500 stands for zero in the data rows.
A hidden rule labels the rows of this table. It goes by one to three of the table's principal directions, not those with the most spread.
array([467, 578, 318, 640, 542, 497, 401, 232, 439, 454, 527, 477, 659, 339,
       355, 392, 617, 532, 346, 745, 358, 520, 578, 463, 426, 676, 536, 405,
       733, 675, 296, 309, 632, 244, 620, 468, 547, 584, 132, 251, 516, 740,
       603, 751, 611, 473, 472, 370]) 4
array([453, 562, 436, 520, 533, 435, 601, 511, 463, 393, 414, 482, 492, 597,
       391, 511, 408, 448, 600, 458, 605, 475, 464, 428, 575, 484, 615, 568,
       569, 480, 583, 484, 504, 615, 542, 527, 431, 467, 630, 521, 456, 349,
       395, 364, 359, 504, 490, 519]) 3
array([627, 425, 604, 495, 513, 452, 585, 578, 432, 385, 574, 601, 466, 629,
       659, 407, 318, 431, 602, 424, 734, 418, 467, 550, 651, 391, 376, 482,
       490, 371, 614, 677, 549, 799, 413, 534, 451, 448, 684, 794, 405, 401,
       255, 254, 424, 601, 442, 501]) 2
array([301, 431, 437, 303, 601, 629, 483, 515, 472, 472, 490, 473, 354, 744,
       394, 621, 426, 491, 641, 397, 548, 652, 557, 332, 652, 600, 380, 553,
       538, 639, 510, 526, 507, 496, 434, 313, 645, 486, 566, 422, 581, 298,
       540, 351, 548, 594, 292, 484]) 4
array([396, 648, 168, 570, 389, 461, 388, 417, 482, 551, 419, 561, 477, 487,
       244, 567, 689, 479, 413, 456, 302, 595, 584, 557, 461, 701, 666, 521,
       590, 743, 315, 239, 452, 216, 581, 463, 476, 546, 251, 339, 493, 555,
       743, 756, 508, 363, 462, 498]) 2
array([552, 414, 365, 666, 593, 374, 476, 373, 616, 603, 260, 792, 547, 456,
       383, 545, 569, 514, 620, 583, 223, 552, 762, 523, 411, 513, 430, 469,
       370, 734, 356, 261, 299, 566, 793, 391, 613, 568, 233, 450, 355, 609,
       499, 568, 609, 286, 428, 348]) 3
array([416, 602, 316, 463, 462, 475, 489, 515, 580, 629, 566, 600, 480, 570,
       349, 549, 643, 541, 354, 363, 340, 580, 615, 649, 481, 645, 616, 394,
       541, 678, 301, 267, 460, 324, 502, 370, 367, 371, 422, 407, 485, 378,
       699, 588, 438, 380, 405, 508]) 0
array([400, 517, 420, 471, 391, 525, 454, 556, 534, 667, 333, 545, 518, 442,
       330, 745, 667, 500, 515, 369, 312, 529, 581, 536, 374, 487, 513, 507,
       447, 587, 431, 406, 406, 273, 622, 479, 520, 468, 495, 464, 511, 630,
       681, 736, 435, 494, 526, 562]) 2
array([506, 401, 448, 506, 614, 646, 498, 394, 391, 354, 560, 532, 477, 505,
       468, 486, 574, 367, 498, 432, 328, 621, 587, 482, 669, 650, 346, 520,
       661, 382, 587, 633, 521, 453, 475, 380, 524, 663, 342, 464, 487, 421,
       572, 508, 641, 577, 559, 461]) 2
array([607, 457, 447, 564, 369, 374, 389, 563, 538, 566, 398, 494, 648, 502,
       467, 378, 389, 466, 675, 646, 589, 266, 480, 437, 382, 471, 491, 584,
       437, 582, 470, 495, 473, 608, 528, 539, 699, 552, 568, 541, 630, 749,
       371, 482, 475, 538, 304, 450]) 4
array([548, 439, 537, 441, 491, 621, 520, 574, 418, 404, 633, 304, 525, 509,
       641, 352, 504, 442, 450, 504, 493, 445, 357, 519, 656, 596, 473, 574,
       495, 210, 710, 667, 469, 492, 349, 500, 486, 536, 493, 436, 648, 418,
       553, 397, 631, 585, 643, 560]) 2
array([416, 636, 295, 482, 446, 536, 474, 477, 536, 631, 441, 374, 540, 373,
       305, 646, 758, 586, 273, 554, 183, 612, 525, 503, 415, 623, 724, 404,
       498, 686, 311, 241, 358, 215, 552, 461, 513, 538, 242, 235, 589, 513,
       797, 790, 486, 319, 548, 522]) 1
array([518, 460, 612, 390, 490, 625, 414, 373, 615, 547, 837, 443, 639, 518,
       587, 479, 498, 524, 333, 524, 436, 561, 584, 701, 586, 613, 384, 318,
       663, 460, 318, 572, 633, 436, 524, 496, 406, 272, 511, 475, 602, 536,
       591, 449, 496, 682, 595, 456]) 2
array([526, 408, 403, 542, 573, 574, 453, 459, 459, 350, 479, 437, 496, 558,
       498, 466, 431, 343, 625, 526, 479, 496, 502, 400, 689, 582, 379, 590,
       579, 449, 618, 604, 498, 629, 498, 501, 638, 649, 437, 501, 588, 431,
       439, 374, 539, 576, 473, 448]) 4
array([414, 471, 643, 288, 411, 539, 390, 513, 544, 604, 583, 320, 670, 529,
       496, 510, 411, 621, 525, 630, 598, 476, 485, 489, 394, 526, 459, 510,
       547, 453, 434, 576, 560, 409, 537, 500, 577, 302, 701, 440, 656, 657,
       538, 504, 516, 676, 493, 455]) 3
array([427, 532, 503, 409, 484, 567, 521, 398, 465, 548, 625, 606, 473, 566,
       415, 603, 551, 568, 345, 449, 487, 612, 613, 617, 439, 558, 521, 322,
       628, 548, 361, 473, 609, 383, 441, 441, 371, 388, 461, 562, 453, 523,
       645, 565, 494, 522, 469, 493]) 6
array([609, 537, 463, 751, 360, 414, 500, 567, 642, 603, 363, 448, 587, 376,
       525, 450, 544, 343, 554, 512, 416, 199, 397, 642, 428, 428, 681, 550,
       329, 308, 637, 423, 374, 577, 628, 739, 404, 473, 499, 462, 673, 656,
       551, 456, 430, 476, 729, 679]) 7
array([790, 482, 612, 512, 496, 330, 593, 611, 579, 449, 507, 324, 597, 401,
       756, 161, 359, 587, 541, 759, 590, 318, 299, 353, 509, 356, 563, 636,
       288, 444, 572, 604, 326, 905, 379, 588, 626, 648, 584, 487, 550, 521,
       189, 319, 541, 390, 523, 372]) 1
array([579, 499, 579, 533, 499, 435, 538, 606, 390, 362, 550, 501, 496, 532,
       632, 350, 374, 394, 560, 480, 810, 358, 385, 466, 559, 429, 470, 605,
       543, 304, 663, 664, 628, 642, 376, 579, 436, 515, 720, 714, 456, 426,
       300, 379, 427, 566, 467, 504]) 3
array([517, 433, 592, 435, 681, 436, 412, 372, 472, 361, 628, 576, 405, 599,
       636, 276, 261, 611, 581, 688, 731, 649, 565, 339, 539, 528, 311, 530,
       563, 656, 426, 569, 644, 720, 415, 392, 668, 597, 478, 561, 362, 414,
       254, 353, 682, 469, 261, 268]) 1
array([377, 483, 476, 444, 500, 584, 490, 326, 690, 779, 555, 497, 790, 431,
       336, 655, 677, 662, 317, 609, 164, 500, 714, 686, 351, 607, 496, 214,
       556, 625, 198, 225, 469, 188, 782, 394, 426, 144, 324, 215, 623, 745,
       786, 648, 508, 545, 583, 438]) 7
array([264, 510, 462, 544, 599, 681, 461, 474, 103, 197, 422, 403, 173, 588,
       402, 753, 523, 133, 692, 230, 599, 702, 441, 277, 872, 544, 407, 658,
       801, 227, 805, 749, 642, 404, 452, 539, 566, 696, 520, 669, 393, 198,
       614, 586, 537, 717, 651, 703]) 3
array([485, 506, 788, 332, 470, 463, 548, 607, 494, 553, 516, 400, 442, 496,
       601, 575, 368, 592, 571, 466, 683, 519, 422, 410, 454, 263, 461, 475,
       424, 411, 528, 675, 516, 685, 469, 574, 529, 400, 817, 668, 444, 500,
       349, 464, 410, 643, 561, 566]) 6
array([519, 409, 567, 452, 512, 672, 495, 538, 628, 608, 668, 368, 605, 455,
       608, 448, 601, 459, 326, 516, 334, 420, 500, 669, 519, 622, 485, 419,
       393, 210, 598, 523, 436, 417, 484, 506, 396, 374, 443, 359, 763, 482,
       715, 419, 621, 531, 724, 582]) 1
array([521, 482, 439, 573, 455, 446, 579, 492, 559, 640, 503, 698, 653, 510,
       395, 664, 545, 517, 436, 376, 389, 416, 701, 676, 444, 411, 439, 273,
       517, 553, 347, 348, 517, 465, 675, 498, 374, 237, 496, 697, 336, 593,
       499, 601, 293, 477, 492, 465]) 7
array([508, 470, 671, 512, 430, 503, 477, 456, 565, 606, 569, 463, 598, 457,
       580, 474, 469, 582, 494, 543, 441, 435, 493, 680, 413, 456, 499, 407,
       482, 334, 521, 523, 503, 466, 582, 560, 419, 314, 524, 476, 526, 654,
       573, 480, 570, 598, 672, 570]) 0
array([202, 532, 537, 268, 544, 802, 478, 374, 438, 491, 839, 305, 454, 650,
       387, 704, 552, 513, 304, 318, 434, 722, 557, 564, 676, 695, 454, 317,
       826, 391, 439, 560, 735, 173, 423, 405, 356, 218, 522, 380, 594, 314,
       818, 528, 495, 748, 621, 600]) 4
array([424, 449, 342, 600, 584, 691, 578, 378, 397, 408, 470, 717, 367, 545,
       355, 711, 679, 312, 429, 225, 260, 646, 661, 651, 664, 619, 415, 373,
       601, 428, 583, 490, 515, 356, 563, 436, 333, 566, 246, 535, 424, 407,
       700, 541, 522, 537, 631, 628]) 5
array([570, 502, 368, 614, 524, 489, 497, 462, 472, 485, 461, 509, 587, 390,
       512, 427, 641, 501, 418, 620, 379, 457, 491, 475, 508, 574, 516, 518,
       497, 608, 430, 376, 446, 348, 523, 451, 559, 604, 261, 354, 506, 578,
       546, 628, 574, 375, 460, 418]) 5
array([398, 526, 536, 454, 501, 566, 533, 569, 427, 516, 470, 331, 523, 451,
       492, 585, 593, 497, 493, 459, 459, 488, 402, 435, 543, 490, 526, 539,
       560, 399, 568, 516, 490, 314, 490, 471, 508, 449, 553, 386, 545, 456,
       611, 594, 489, 574, 575, 568]) 3
array([486, 582, 558, 291, 161, 552, 475, 652, 652, 693, 580, 267, 551, 597,
       389, 675, 444, 610, 476, 404, 504, 436, 377, 559, 359, 447, 764, 554,
       346, 509, 460, 575, 405, 454, 410, 670, 477, 320, 780, 507, 725, 605,
       627, 489, 300, 548, 610, 688]) 5
array([663, 631, 454, 451, 266, 242, 508, 660, 756, 742, 452, 378, 644, 465,
       509, 346, 431, 798, 438, 717, 494, 343, 389, 507, 224, 404, 843, 558,
       143, 756, 305, 264, 235, 641, 484, 604, 559, 405, 574, 393, 577, 635,
       413, 498, 405, 184, 430, 437]) 4
array([409, 495, 417, 483, 525, 608, 507, 418, 624, 634, 622, 530, 512, 564,
       409, 642, 626, 472, 368, 391, 246, 571, 655, 662, 571, 622, 515, 320,
       557, 519, 365, 357, 469, 383, 573, 432, 384, 300, 379, 409, 565, 407,
       760, 502, 491, 486, 586, 529]) 4
array([691, 543, 473, 584, 525, 353, 534, 619, 693, 520, 462, 364, 592, 354,
       593, 340, 496, 680, 472, 648, 344, 494, 391, 363, 466, 431, 649, 629,
       229, 740, 430, 348, 261, 575, 538, 496, 657, 649, 401, 275, 441, 377,
       302, 516, 447, 162, 457, 416]) 2
array([387, 502, 528, 311, 629, 524, 622, 522, 544, 587, 657, 580, 527, 628,
       490, 466, 546, 651, 310, 465, 505, 600, 628, 600, 484, 616, 521, 372,
       491, 457, 418, 362, 498, 412, 466, 291, 295, 224, 554, 442, 445, 264,
       612, 413, 554, 387, 467, 412]) 3
array([425, 469, 506, 327, 311, 479, 393, 676, 496, 699, 316, 530, 539, 493,
       389, 610, 525, 619, 586, 474, 567, 425, 507, 448, 159, 441, 462, 614,
       368, 571, 496, 528, 477, 331, 425, 447, 635, 535, 684, 559, 585, 785,
       559, 704, 505, 527, 304, 482]) 6
array([369, 620, 521, 442, 448, 534, 541, 359, 585, 616, 666, 615, 496, 575,
       341, 538, 580, 549, 324, 403, 485, 542, 600, 698, 355, 616, 684, 360,
       647, 519, 337, 396, 646, 301, 492, 463, 191, 268, 552, 403, 536, 530,
       729, 507, 467, 540, 558, 588]) 0
array([545, 468, 426, 586, 629, 534, 537, 486, 432, 331, 483, 598, 355, 549,
       548, 448, 509, 348, 520, 437, 511, 579, 503, 499, 687, 569, 469, 538,
       500, 450, 623, 542, 472, 621, 457, 472, 466, 673, 394, 538, 465, 276,
       458, 363, 554, 440, 499, 527]) 5
array([446, 439, 460, 647, 505, 553, 491, 500, 512, 576, 294, 550, 548, 404,
       414, 657, 616, 388, 570, 467, 358, 399, 551, 526, 418, 472, 478, 500,
       430, 404, 606, 429, 445, 359, 674, 541, 515, 517, 406, 450, 564, 638,
       624, 600, 511, 507, 598, 599]) 7
array([432, 675, 511, 525, 354, 517, 506, 469, 555, 581, 612, 277, 394, 451,
       418, 704, 538, 521, 422, 358, 362, 580, 428, 427, 591, 378, 692, 429,
       510, 615, 355, 446, 489, 444, 538, 683, 500, 392, 488, 470, 443, 465,
       592, 683, 325, 509, 737, 689]) 6
array([527, 483, 460, 495, 464, 549, 464, 510, 563, 498, 517, 398, 538, 513,
       494, 484, 484, 459, 499, 536, 442, 464, 463, 535, 521, 562, 553, 525,
       481, 431, 558, 527, 451, 545, 483, 553, 515, 527, 492, 444, 654, 489,
       554, 419, 497, 509, 551, 526]) 1
array([675, 452, 529, 562, 404, 411, 408, 479, 658, 547, 406, 602, 576, 479,
       522, 440, 419, 587, 610, 669, 492, 474, 496, 542, 347, 478, 570, 582,
       295, 741, 408, 480, 370, 594, 583, 552, 638, 627, 456, 438, 568, 683,
       379, 412, 512, 385, 381, 477]) 2
array([466, 666, 416, 606, 475, 421, 421, 408, 461, 347, 547, 392, 369, 541,
       477, 417, 409, 411, 557, 521, 618, 551, 368, 457, 646, 550, 665, 574,
       697, 592, 476, 488, 603, 576, 459, 621, 485, 579, 496, 450, 494, 366,
       463, 434, 432, 535, 496, 559]) 3
array([489, 539, 451, 511, 528, 424, 457, 470, 389, 344, 450, 476, 429, 543,
       511, 512, 398, 504, 663, 502, 616, 606, 446, 326, 693, 439, 401, 586,
       625, 745, 420, 532, 544, 570, 534, 487, 676, 587, 511, 546, 332, 433,
       286, 514, 422, 568, 350, 419]) 0
array([456, 452, 580, 409, 514, 494, 506, 592, 435, 490, 447, 472, 426, 582,
       506, 593, 381, 532, 662, 447, 630, 523, 478, 322, 531, 370, 388, 539,
       483, 579, 525, 596, 524, 589, 442, 452, 675, 520, 657, 621, 434, 455,
       361, 478, 441, 573, 334, 493]) 1
array([397, 602, 431, 528, 542, 409, 391, 486, 469, 474, 590, 480, 428, 519,
       532, 369, 445, 533, 452, 520, 632, 536, 491, 510, 504, 566, 498, 493,
       631, 531, 451, 385, 651, 455, 449, 487, 464, 440, 487, 508, 413, 392,
       500, 554, 533, 460, 407, 429]) 7
array([398, 347, 633, 542, 563, 708, 558, 471, 375, 450, 410, 562, 419, 516,
       460, 731, 502, 294, 602, 317, 476, 480, 571, 538, 528, 433, 344, 445,
       521, 94, 821, 716, 576, 497, 560, 567, 429, 505, 541, 680, 529, 540,
       605, 462, 551, 709, 732, 696]) 1
array([574, 583, 583, 680, 452, 303, 279, 518, 331, 274, 413, 353, 363, 393,
       687, 244, 290, 416, 782, 682, 851, 440, 226, 240, 530, 390, 496, 833,
       608, 533, 626, 678, 644, 629, 395, 671, 773, 836, 588, 568, 407, 561,
       216, 550, 585, 553, 381, 474]) 0
array([654, 582, 362, 614, 408, 320, 376, 461, 636, 574, 496, 544, 554, 439,
       524, 393, 495, 595, 457, 687, 439, 493, 514, 542, 440, 510, 614, 473,
       412, 854, 226, 293, 400, 575, 554, 556, 621, 562, 324, 458, 475, 594,
       435, 570, 466, 286, 353, 383]) 6
array([342, 468, 371, 284, 427, 711, 557, 354, 745, 821, 580, 457, 713, 533,
       287, 657, 772, 683, 187, 526, 13, 565, 716, 807, 312, 779, 636, 311,
       432, 407, 353, 262, 304, 176, 628, 387, 251, 155, 293, 144, 777, 663,
       999, 556, 666, 428, 794, 456]) 0
array([738, 466, 532, 639, 599, 595, 610, 494, 451, 286, 769, 603, 454, 465,
       739, 238, 530, 327, 230, 447, 546, 448, 434, 786, 663, 605, 515, 352,
       516, 151, 709, 652, 591, 668, 288, 570, 189, 631, 365, 635, 546, 290,
       463, 263, 539, 469, 653, 610]) 6
array([542, 517, 573, 542, 339, 395, 339, 596, 433, 511, 410, 305, 542, 392,
       618, 416, 426, 526, 664, 639, 627, 384, 317, 366, 443, 402, 499, 726,
       442, 470, 561, 584, 474, 459, 497, 635, 727, 576, 583, 514, 515, 700,
       422, 645, 569, 538, 523, 495]) 2
array([477, 601, 470, 653, 550, 517, 551, 327, 341, 346, 468, 474, 383, 381,
       493, 546, 571, 400, 456, 520, 523, 556, 434, 379, 624, 440, 533, 481,
       646, 532, 482, 510, 606, 467, 534, 622, 477, 628, 323, 492, 385, 560,
       485, 637, 511, 553, 658, 550]) 1
array([363, 566, 368, 727, 623, 544, 491, 502, 414, 509, 421, 436, 356, 297,
       497, 557, 787, 301, 405, 341, 214, 535, 515, 465, 643, 551, 491, 517,
       524, 297, 621, 334, 446, 257, 608, 500, 439, 569, 217, 365, 405, 344,
       758, 799, 638, 396, 792, 615]) 7
array([329, 585, 497, 459, 250, 563, 476, 504, 569, 800, 322, 391, 598, 401,
       245, 898, 717, 518, 502, 397, 254, 435, 520, 562, 300, 419, 666, 439,
       490, 545, 366, 388, 404, 160, 699, 603, 479, 293, 561, 379, 644, 827,
       843, 809, 362, 630, 698, 694]) 2
array([417, 458, 502, 314, 510, 598, 479, 555, 499, 529, 544, 341, 526, 574,
       491, 557, 476, 566, 496, 522, 500, 543, 474, 421, 543, 544, 437, 495,
       525, 511, 497, 546, 490, 469, 419, 424, 601, 452, 570, 434, 626, 450,
       551, 463, 508, 581, 425, 456]) 1
array([736, 480, 569, 482, 425, 335, 417, 616, 657, 539, 522, 329, 716, 424,
       687, 148, 345, 695, 537, 876, 629, 310, 320, 420, 344, 485, 599, 645,
       282, 636, 449, 483, 380, 658, 422, 526, 713, 596, 554, 332, 679, 631,
       265, 362, 553, 357, 308, 356]) 3
Which label does each new row get?
array([450, 498, 562, 500, 592, 541, 579, 434, 481, 392, 547, 471, 461, 592,
       465, 536, 418, 410, 594, 426, 557, 530, 493, 430, 658, 487, 490, 506,
       639, 453, 549, 589, 575, 595, 527, 494, 458, 454, 611, 493, 485, 348,
       429, 337, 421, 629, 532, 547]) ~ 3
array([457, 537, 461, 328, 587, 580, 656, 564, 455, 445, 659, 659, 269, 700,
       471, 590, 546, 468, 331, 236, 557, 696, 579, 576, 631, 563, 541, 392,
       541, 493, 486, 543, 526, 593, 263, 371, 276, 471, 596, 678, 407, 106,
       564, 366, 413, 419, 424, 529]) ~ 6
array([436, 521, 587, 436, 436, 510, 598, 542, 540, 599, 582, 652, 509, 593,
       492, 571, 521, 493, 453, 286, 613, 417, 542, 705, 443, 452, 492, 415,
       544, 393, 485, 517, 612, 429, 481, 495, 217, 218, 733, 628, 465, 518,
       552, 433, 373, 629, 537, 581]) ~ 0
array([429, 461, 560, 315, 439, 502, 459, 663, 538, 643, 491, 438, 534, 597,
       487, 619, 394, 625, 563, 478, 638, 438, 492, 437, 385, 389, 402, 422,
       474, 624, 431, 521, 556, 522, 396, 435, 645, 382, 732, 607, 579, 549,
       440, 489, 353, 604, 216, 467]) ~ 1
array([389, 435, 325, 414, 775, 597, 671, 356, 641, 582, 794, 903, 532, 796,
       388, 441, 585, 573, 207, 344, 362, 620, 877, 841, 592, 801, 402, 82,
       632, 641, 257, 188, 604, 425, 488, 101, 134, 133, 316, 416, 455, 170,
       675, 227, 519, 396, 240, 368]) ~ 7
array([310, 711, 316, 579, 603, 592, 646, 467, 371, 409, 416, 380, 336, 391,
       329, 799, 812, 449, 280, 295, 197, 772, 453, 488, 704, 562, 749, 430,
       644, 515, 507, 297, 406, 187, 581, 499, 310, 532, 262, 306, 336, 129,
       788, 751, 377, 331, 770, 659]) ~ 0
array([312, 510, 465, 492, 540, 567, 483, 481, 443, 494, 449, 443, 412, 566,
       429, 685, 499, 451, 583, 391, 503, 563, 515, 424, 607, 486, 439, 500,
       595, 504, 529, 469, 558, 397, 563, 497, 536, 403, 516, 497, 464, 416,
       582, 542, 465, 589, 522, 548]) ~ 7
array([417, 591, 461, 737, 435, 487, 382, 552, 375, 522, 268, 386, 495, 225,
       445, 729, 729, 349, 527, 458, 328, 504, 420, 482, 499, 437, 586, 572,
       522, 405, 579, 400, 437, 158, 730, 652, 563, 591, 352, 441, 428, 562,
       688, 901, 457, 459, 737, 685]) ~ 0
array([646, 577, 300, 546, 615, 456, 587, 556, 431, 270, 506, 498, 246, 490,
       586, 367, 538, 444, 373, 460, 447, 697, 426, 378, 717, 552, 603, 612,
       395, 561, 585, 499, 341, 757, 296, 509, 503, 869, 298, 559, 355, 109,
       390, 453, 537, 171, 523, 427]) ~ 6
array([500, 489, 709, 511, 596, 631, 584, 398, 502, 553, 725, 561, 576, 342,
       601, 398, 700, 584, 190, 505, 351, 549, 536, 736, 395, 598, 529, 307,
       526, 265, 504, 489, 584, 190, 496, 401, 215, 387, 344, 304, 497, 529,
       713, 584, 688, 502, 733, 613]) ~ 2
array([448, 367, 394, 477, 596, 544, 432, 378, 579, 532, 515, 727, 614, 638,
       422, 406, 480, 510, 519, 562, 438, 514, 721, 684, 447, 735, 362, 437,
       535, 514, 468, 394, 523, 441, 608, 315, 442, 400, 378, 408, 582, 547,
       590, 342, 665, 504, 360, 370]) ~ 3
array([410, 475, 504, 506, 859, 606, 649, 285, 287, 259, 687, 676, 388, 561,
       558, 428, 528, 455, 328, 472, 573, 705, 634, 498, 764, 603, 283, 239,
       805, 468, 466, 494, 741, 507, 456, 292, 338, 481, 297, 532, 284, 232,
       449, 413, 599, 582, 432, 396]) ~ 4
array([515, 480, 317, 526, 554, 510, 452, 490, 594, 529, 552, 572, 542, 562,
       461, 424, 588, 487, 427, 502, 319, 552, 596, 625, 584, 709, 516, 463,
       484, 617, 408, 325, 395, 426, 539, 358, 485, 485, 315, 339, 567, 354,
       614, 440, 557, 366, 402, 447]) ~ 0
array([459, 594, 399, 472, 583, 427, 513, 342, 578, 470, 611, 477, 623, 562,
       441, 351, 476, 595, 422, 669, 526, 532, 536, 504, 552, 650, 587, 453,
       686, 713, 269, 323, 567, 472, 563, 409, 431, 354, 455, 280, 521, 438,
       483, 401, 479, 477, 390, 326]) ~ 3
array([658, 440, 702, 437, 517, 409, 555, 561, 560, 477, 517, 456, 583, 482,
       652, 356, 330, 623, 596, 647, 653, 431, 419, 383, 455, 346, 454, 555,
       362, 549, 497, 626, 458, 739, 474, 512, 620, 529, 668, 538, 477, 551,
       204, 350, 476, 513, 419, 425]) ~ 2
array([474, 435, 474, 526, 677, 460, 510, 501, 355, 327, 422, 636, 485, 562,
       557, 404, 434, 441, 607, 545, 697, 521, 524, 439, 595, 544, 334, 564,
       612, 480, 593, 527, 593, 535, 504, 378, 524, 563, 520, 573, 385, 372,
       348, 399, 553, 518, 311, 365]) ~ 3
array([672, 563, 434, 478, 403, 408, 579, 552, 599, 488, 586, 534, 524, 577,
       512, 391, 439, 521, 437, 493, 550, 435, 453, 579, 517, 491, 652, 489,
       441, 599, 419, 503, 434, 725, 382, 556, 408, 507, 587, 579, 535, 440,
       382, 336, 348, 418, 434, 478]) ~ 5
array([454, 541, 588, 439, 555, 380, 528, 480, 560, 503, 396, 443, 567, 483,
       445, 506, 389, 614, 609, 617, 586, 534, 506, 342, 410, 405, 549, 584,
       491, 585, 450, 467, 478, 601, 640, 511, 557, 445, 667, 454, 418, 490,
       342, 477, 430, 471, 490, 395]) ~ 3
array([157, 554, 414, 361, 627, 716, 639, 557, 371, 569, 618, 679, 318, 618,
       293, 837, 748, 391, 229, 15, 429, 684, 718, 659, 549, 609, 437, 263,
       696, 281, 543, 410, 693, 138, 438, 320, 108, 232, 564, 647, 361, 164,
       856, 674, 385, 543, 579, 642]) ~ 4
array([385, 518, 316, 580, 573, 491, 587, 302, 538, 487, 545, 632, 479, 674,
       293, 540, 438, 470, 522, 375, 349, 546, 713, 572, 616, 588, 501, 353,
       639, 538, 437, 329, 537, 584, 643, 448, 362, 303, 362, 506, 371, 412,
       554, 402, 478, 491, 555, 463]) ~ 7
array([433, 496, 500, 510, 553, 575, 592, 561, 389, 419, 428, 545, 331, 504,
       524, 647, 590, 403, 508, 287, 490, 590, 476, 478, 617, 451, 457, 573,
       482, 358, 667, 574, 479, 449, 467, 511, 409, 552, 517, 599, 370, 332,
       548, 542, 496, 484, 641, 582]) ~ 2
array([458, 602, 302, 617, 429, 383, 457, 557, 563, 615, 269, 451, 574, 383,
       329, 683, 620, 467, 533, 504, 340, 459, 534, 420, 456, 438, 617, 526,
       438, 696, 370, 255, 359, 411, 728, 579, 595, 485, 433, 450, 466, 551,
       542, 739, 315, 363, 513, 491]) ~ 7
